The same turns and mirrors carry the whole set onto itself, and each row onto the other rows of its family. Which rows share a family with each named row? Give them in list order.
These 32 rows form 4 families of 8 rows each.
J_833: [ 12  13  12  20 -25 -11  15 -10 -28 -16 -16  16  -7   6 -18 -33  -6   4
  -3  15   4  15  22   6  19  13   8 -13]
J_300: [  3 -10   7  19  -1   2   2  11 -30 -17 -22   7 -15   7  -7 -34 -15   9
  -2  29  -1  -4  37 -14 -11 -31  -5  -4]
J_251: [ 17   1  13   3 -20  -6 -15 -14 -18 -18 -14   5  13  21 -12 -25 -12  16
  -5  20 -11 -27  -9 -46   4 -18 -18   3]
J_245: [  6  16  14  29 -31 -11   9  -6 -31 -13 -14   8  -8  15  -6 -34 -17   3
  -8  22  -3   9  20   1  12   4   0  -3]
J_237: [ 11  -6   9  21   4   9   0  12 -25 -13 -14   2 -16   9   2 -30 -12  17
  -4  23   0 -12  30 -15 -12 -34 -14  -6]
J_378: [ 38  -9  12  -7 -50  -1 -19  -9 -17  -8 -16   8  15  26 -16 -29 -19   4
  23   4   1 -12  14 -20  13  13  17   2]
J_298: [ 43  20 -14   7 -39  13  -1  -2 -26  -2   6  20 -12   3 -29 -15  11  16
   7   2  12  -4  29  11  41   7  -1 -19]
J_159: [ 39  16 -16  11 -37  15  -4  -5 -30  -4  11  19 -13  -7 -38 -18  14  12
   1  13  10  -7  31  -3  46   4  -1 -22]
J_715: [ 20   3   0  25  -2   0   1  18 -30 -26 -11   4 -20   4   2 -35 -19   6
  -6  23   8 -14  26 -20  -7 -40 -10  -4]
J_623: [ 49  -1 -28 -20 -19  11 -27  -2 -39 -25 -10  23   5   2 -22 -14   3  15
  37   1  21 -17  23  -9   8  13  14 -12]
J_529: [ 31  -8 -21   9 -14  28 -17  16 -32  -4   5  11 -21  -6 -26 -19   5  16
   1  26   5 -26  46 -24  17 -40 -13 -13]
J_164: [ 28  17 -32 -10  -1  11 -30  -6 -46 -33  -2  22   7  -9 -26  -5   8  27
   1  21  10 -23   4 -33  -5 -13 -11 -10]
J_33: [  7   1  -7  23   3   9  -2  12 -38 -15 -14   0 -16   5  -3 -33 -14  12
  -8  32   4 -13  28 -21  -7 -39 -12 -10]
J_541: [ 26  -8  13  -4 -50  -5 -20   3 -27  -7 -16   3  19  17 -18 -31 -32   3
  17   8   5 -10   8 -25  11   8  16   0]
J_757: [ 42  21  -8   9 -48   9  -4  -2 -33  -1  10  21  -7   1 -28 -20   2   5
   5  18   7  -1  34  11  37  11   6 -17]
J_726: [ 45  15  -9  10 -43  14 -10 -13 -38  -7  16  22  -6  10 -28 -18   5  14
   1  14  16   1  31  16  38   0   1 -17]
J_505: [ 38   0 -32 -17 -21  10 -27  -4 -42 -21 -12  13  15   7 -25 -20   0   4
  30  -6  20 -19  20  -2   8  16  15 -18]
J_137: [ 22  11 -39  -8   1  10 -26  -5 -39 -31  -3  23  -4   2 -22 -11  11  19
   3  13   7 -39  -5 -27  -4  -8 -14 -10]
J_430: [ 28   9 -28  -9  10   6 -22  -7 -38 -35  -8  20   3  -2 -18 -11  11  26
   9  17   9 -32   0 -35  -1 -18 -20 -11]
J_685: [ 43   6 -30   4 -13  28 -15  16 -40  -3  10  14 -16  -9 -24 -18   5  14
   5  28  15 -23  42 -10  18 -32  -6 -24]
J_443: [ 51   2 -23   6 -11  30 -18   5 -33 -11  17  12 -21  -8 -20 -24   0  15
  -5  23  15 -25  39  -9  10 -36  -9 -16]
J_343: [ 19   1   7   6 -22  -7 -19  -1 -18 -15  -7  11  11  21 -11 -17  -2  13
  -9  28 -15 -32 -11 -45  -6 -16 -11   2]
J_736: [ 13  16  14  29 -34 -16   9   0 -34 -22 -13  14  -5  23  -6 -30 -14   5
   0  13   8  12  18   5  22  -4  -1  -5]
J_983: [ 15  12  18  22 -26 -12  14  -3 -22 -12 -17   7  -7  13  -7 -32 -11   9
  -1   7   1  10  19  10  14  10  -1  -7]
J_942: [ 32  16 -33 -15   0  10 -21 -13 -45 -42  -6  22   4  -7 -27  -7  10  32
  10  16  -2 -22   7 -23   1  -5 -11 -12]
J_235: [ 27 -17  13  -6 -47  -4 -15  -1 -22  -7 -14   0  12  21 -10 -31 -30  10
  22   9  -5 -15   9 -35  14   0  14  -6]
J_528: [ 38   2 -23   7 -10  34 -14  13 -29  -3  10  15 -21  -1 -20 -13  11  24
   4  18  10 -25  39 -14  14 -37 -14 -17]
J_812: [ 38 -10 -27 -15 -29   5 -22  -3 -45 -26 -17  14   6   5 -18 -15  -9  18
  40   2  10  -4  21  -6  10  18  19  -6]
J_307: [ 22   9   7  -6 -18   0 -14 -10 -23 -22  -4   9  10   9 -19 -23 -11  24
  -7  23 -17 -33  -6 -53   5 -22 -16 -12]
J_513: [ 38   1 -31 -15 -31   8 -30   1 -48 -22 -13  20   8   1 -27 -14  -6  16
  30   5  23  -7  18  -6   9  16  21  -7]
J_770: [ 36 -10  14  -3 -43  -8 -20   1 -21  -6 -16   0  29  27 -14 -25 -13  -3
  18   9  -2 -12  14 -20   6   8  18  -6]
J_360: [ 16   8  11   2 -20  -1 -20  -5 -25 -18  -5   6  18   7 -17 -23 -18  14
 -11  24  -9 -26  -6 -52  -3 -22 -14  -3]

The rest of the family of J_235: J_833, J_300, J_159, J_529, J_942, J_812, J_307
The rest of the family of J_685: J_251, J_245, J_378, J_623, J_33, J_757, J_430
The rest of the family of J_505: J_715, J_726, J_137, J_443, J_343, J_736, J_770

The same turns and mirrors carry the whole set onto itself, and each row onto the other rows of its family. Which rows share a family with each named row? Give them in list order.
These 18 rows form 3 families of 6 rows each.
J_512: [-27   6   7  11   2 -11  -8 -24 -10   8   0   0  13]
J_745: [-15  -6   5   9  15  10   5 -26  25   4  -8   8 -18]
J_997: [ -8   8   5  16  -6 -20   1 -18  -4  18   6 -11   8]
J_838: [  4 -14  -3 -31  11  15 -24  -2  -4  -4  12   8   0]
J_114: [  7  -9  20  -2  24   8 -25   7   5  31 -12  -4 -14]
J_986: [  6 -10  -4  14   4  -6  -1 -21  32  -8  -7  11 -14]
J_948: [ -1   2  26  20   4 -15 -12  10  -3   8 -30  -4  12]
J_701: [-13  -6  14 -29  18  20 -17   3 -18   2  -1   2   6]
J_946: [ -6   4   0  11   0  -3  19 -23  24   0  -3   0 -11]
J_147: [ 28 -17  10  -5  16   0 -28  14  13  13 -11   2 -12]
J_201: [ -4  -2   6 -15   3  13  23  -3  10 -26  -9   3  -3]
J_141: [ 13  -5  13  10  -4 -23 -23  13  -8  -2 -15  -2  19]
J_480: [ -6  -3  -6   9  -4 -19 -21 -25  -1  10  13   2   9]
J_390: [  1 -11   2 -11  -2   5   1   0   7 -37 -10  13   9]
J_152: [ 21  -5  17 -16  16   7 -14  20   0  23  -7 -11 -11]
J_396: [  2  -7   7 -35  12  23   0   8  -7  -2   6  -2  -4]
J_255: [ 13   5  19   9   1 -19 -10  15 -10  18 -15 -16  10]
J_702: [ -9  -6  18  -9  10  17   9   5   9 -25 -26  10   0]

The rest of the family of J_141: J_838, J_986, J_147, J_480, J_390
The rest of the family of J_255: J_997, J_946, J_201, J_152, J_396

The same turns and mirrors carry the whole set onto itself, and each row onto the other rows of its family. Which rows share a family with each named row? Give them in list order.
These 16 rows form 4 families of 4 rows each.
J_195: [-12 -12  17   2  -4  24   1 -17  -8 -20 -24 -18  19 -12  -4   8 -12  -7
   0  10   5  30 -17  16   7  20]
J_644: [-12 -10  15  -3   7  31   4 -15  -3 -28 -28 -15  18  -5  -9   7  -6 -13
  -3  -3  11  28 -18  11   3  14]
J_35: [-17  21  21 -22  12  12   8  22  -7 -10  -5  -1 -15   3 -11  32  -1   1
  21  24  13  -7  -9  -2   0  16]
J_733: [-15  30  18  -9  17   9   5  14  -6  -2   3  -1 -22   5  -6  40  -2  -3
  21  19   7  -1 -14  -3  -6  -2]
J_10: [ -6 -24 -14  12 -21 -13   4  -2  -2  -7 -16   6  20  14   1 -11   6   6
  -3 -28  -6  -7 -20   7 -14  11]
J_186: [ -3 -31 -10  24 -11 -12   2  -8  -2 -19 -16   0  12  10   7 -11  -3   8
 -13 -20 -11  -2 -19   3  -5   5]
J_755: [-12  20  14 -20  15  15  -3  21   0 -16   6  -6 -19  -2 -12  32   2   0
  24  20   4   0 -12  -2  -9   8]
J_669: [-15   4 -16   6 -10 -12  12  10 -17  12  21  -3 -11  39 -15  21   1  -4
  -1  -2  15  -9  12  17  -8  -8]
J_290: [-18 -10  12   9   2  17   4 -10  -3 -29 -24 -15  22 -11   6  14 -12 -17
   3   7   7  33 -17  18   0  16]
J_765: [-11  -2 -12  13   3 -14  14  16 -13  15  23 -14   0  38   0  24  -2 -12
   8   0  12 -11  11  11  -5  -9]
J_533: [-19  -6  19  10   6  30   0 -12   2 -29 -28 -14  13  -9  -8  22 -10   0
   9   5  -1  29 -16   9   6  18]
J_226: [-14   4 -12   7  -6  -9  14   8 -13  26  21 -15  -4  38  -6  21   0   1
   7  -4  12 -13   9  13   3  -8]
J_832: [-17  -6  -9  19  -6 -16   7   2 -20  21  21  -9  -9  35  -4  22   4   1
   0  -9  11 -17   6   0  -7  -6]
J_870: [-11 -27 -15  21 -18 -16  10   4   2 -12 -25  -8   3  10  12  -8  11   7
  -5 -25  -6  -6 -11   6 -13   7]
J_26: [-11  16  16 -16   9  16   4  23 -11  -9  -6 -11 -22  -3  -2  36   3  -2
  27  21   4   3  -7  -6 -18  10]
J_732: [-13 -22 -13  16 -15 -18   2  -1   2 -14 -11  -1   7   5   5 -13  12   5
 -14 -28  -3  -8 -20   7 -11   6]

The rest of the family of J_765: J_290, J_870, J_26
The rest of the family of J_732: J_195, J_755, J_226
The rest of the family of J_832: J_733, J_186, J_533

The same turns and mirrors carry the whole set onto itself, and each row onto the other rows of its family. Which rows share a family with each named row? Give them in list order.
These 16 rows form 4 families of 4 rows each.
J_822: [ 23 -23 -14 -27   2  -9  11   9  18 -22]
J_97: [-29  -1 -29 -11 -18   4   9   8  14  -5]
J_674: [ 32 -12 -12 -24  -5 -14 -13   6  -6   9]
J_910: [-19   6 -28 -14 -24   4  20  11  21  -2]
J_224: [-17  -9 -34 -12 -18   2  22  19  20   1]
J_53: [ -9  28 -29  -3  -4   3   5   8  11  12]
J_87: [ -7  21 -30   3   7  -4   2  18  12  14]
J_758: [ 28  -8 -26 -19  12 -13  -4  -1 -11   7]
J_433: [ -9  20 -28   0  -4  10  -2   4  14  20]
J_46: [-14  21 -33  -1   4  14   0   7  13   3]
J_722: [ 36 -18 -10 -28  -6   2   1  13  17 -11]
J_840: [ 29 -10 -13 -14   6  -7 -19   1  -8  -1]
J_260: [ 32  -5 -16 -20   3  -9 -10   7 -15  -2]
J_708: [ 26 -28 -14 -24  -8   5  -1   6  10 -19]
J_904: [ 29 -20 -11 -27  -7  -2   4  14   6 -23]
J_279: [-21  -2 -20  -9 -22   6  11  10  29   0]

The rest of the family of J_708: J_433, J_840, J_279
The rest of the family of J_260: J_910, J_53, J_904
The rest of the family of J_224: J_822, J_87, J_758

The same turns and mirrors carry the whole set onto itself, and each row onto the other rows of its family. Which rows share a family with each named row? Give them in list order.
These 40 rows form 5 families of 8 rows each.
J_154: [ 26   7 -13  -4  -2 -18  -2  27 -13  20   5   9  27   8   3  27   5  28]
J_375: [ 16   3  -3 -13   3 -14  31   4 -13  12  35  -4   7   6  17   4  21 -16]
J_825: [  5 -13 -23   7  12  -5  -3   1  -6   3  34  11  -3   3  11   2  23  14]
J_847: [-12 -13  22 -13   6 -10  34   9 -18  -9  -7  10   4  12 -13 -15  15   2]
J_851: [ 17  13 -13 -20  13 -26  24  34  -6  13   7  10  12  15   7   0  -4  23]
J_261: [  3 -18  -9  16  -8  -3 -11  -3 -15  10  31  -2   6  15   0   4  34  19]
J_265: [ 17  18   9 -19   4 -14  40   6  -2  20 -22 -16  20  26   1   4  13  14]
J_138: [  8   5  -9 -24 -16 -14  -5  15   6  13 -17 -15  21  -5  14  25  20  26]
J_95: [  8  13 -21   0 -21  -6  -6  20  -5  18 -10 -11  19   7  16  17  25  31]
J_844: [ 19  10   3 -21 -11 -20  24  12   3  22 -35  -4  26  15   6   2  13  13]
J_792: [ -5  -9   4 -21  14 -14   7   5   0   6 -13 -18   5  19 -21  12  14  47]
J_557: [  7  12  -5 -12 -13 -10  -1  24  -4  11   1 -29  16  -4   5  34  22  26]
J_559: [  6  -5  -6 -18  15 -18   9  14   1 -14 -20  -6  13  21 -13   8   7  44]
J_682: [ 12 -23  -2  11  -6  -7  -1  -4  -5  -7   6  -3  -6  -6   4  18  44   4]
J_397: [ -1  12  -3 -19  -6 -11  24   0 -12  20 -36 -13  20  21   5  -9  17  26]
J_681: [  4  -9   2 -26  15 -17  19  -2 -11   8 -32  -8  15  17 -18  12  10  34]
J_882: [ -2 -20   2 -10   1 -12  26   1  -6  -6   7 -28 -10   0 -11  11  36  -9]
J_621: [ 17  11  -7 -10   4 -26   3  35 -15  -1   3   7  29  13  -1   4  -5  32]
J_721: [ -4  -9 -12 -21  11 -22  12  29   1  -6 -13 -15  -6   5 -17  13  12  35]
J_269: [ 0 -5 -5 -3  2  1  2 16  1 -9 33 18  4  4 16 17 23 16]
J_162: [  7 -16 -12   1   9  -9  -7 -10 -22  -8  37   8  12  11   2   5  24  11]
J_422: [ -5   9  13 -11  -8  -2  17   3 -15  16  13  13  27   6  28 -13  13  -4]
J_739: [ -6 -15   9  -4   4 -10  18 -17 -30  16   9  -3  13  25  -9 -25  21   9]
J_555: [  9  13   3 -25   7 -14  32   2  -7  21 -21  -2   6  30  -8   7   0  -7]
J_798: [ 22  15   0 -14  12 -18  28  10  -4  22 -17  -5  35  21   8   3  -4  10]
J_446: [  8 -23  -4  -1  -3  -9  11 -13   7   1   3 -18   0   3   2  11  39 -18]
J_672: [-13  -5  -5 -13   8  -3  -2  -6  -7   0 -21 -17  -1  28 -22  16   9  25]
J_571: [  3  -4 -10  -7   1 -11  -6  18   2   2 -17 -30  18  -4  -5  33  14  26]
J_553: [  4 -24   6   4   8 -16  16  -9 -31  -7   7   5  10  21 -22 -14  22   0]
J_43: [ 11  -4  14 -15   6 -16  25 -16 -30  11   5   9  14   1  16 -15  20  -9]
J_280: [ -8 -21   4  -1  12 -17  23   1 -28   5  -2   2  -1   6 -17 -27  15   0]
J_428: [  9  -7   4 -14  -4 -16  16  -7 -17  16  17  -7  19  -3  14  -5  20 -28]
J_843: [ 12  21  -9   1  -4 -10  -2  19 -22  22  11   9  22  28   1   9  -8   8]
J_64: [  2   7 -14 -15  -9  -7 -12  19  -4  10   6 -14   0   1  -1  42  11   7]
J_933: [ 17  -7  -6   8  12 -10  -1   0  -9   1  35   9  14   2  24  -2  17   1]
J_627: [  4   8  -7 -11  -1  -8  22  -8 -29  16  15   1  15  -5  26 -11  20 -13]
J_342: [ 21  13   1  -2   0 -21   9  32 -14  27  13   7  24  20  -3   6   0  30]
J_341: [ -4 -27  14   4  13 -16  14  -7 -16 -11  -8 -13   1   3 -13 -16  23  -1]
J_860: [  0 -17 -11  11  -6  -1  16  -5  -4  -3  -8 -14  -9  -1  -1   8  45  -4]
J_420: [-14 -19   7   7 -12   6   8   2  11  -6 -11  -8  -1   6  -1   9  39   9]

The rest of the family of J_375: J_851, J_261, J_95, J_397, J_882, J_721, J_739
The rest of the family of J_681: J_154, J_682, J_798, J_571, J_43, J_933, J_341
The rest of the family of J_672: J_847, J_269, J_422, J_555, J_843, J_64, J_420

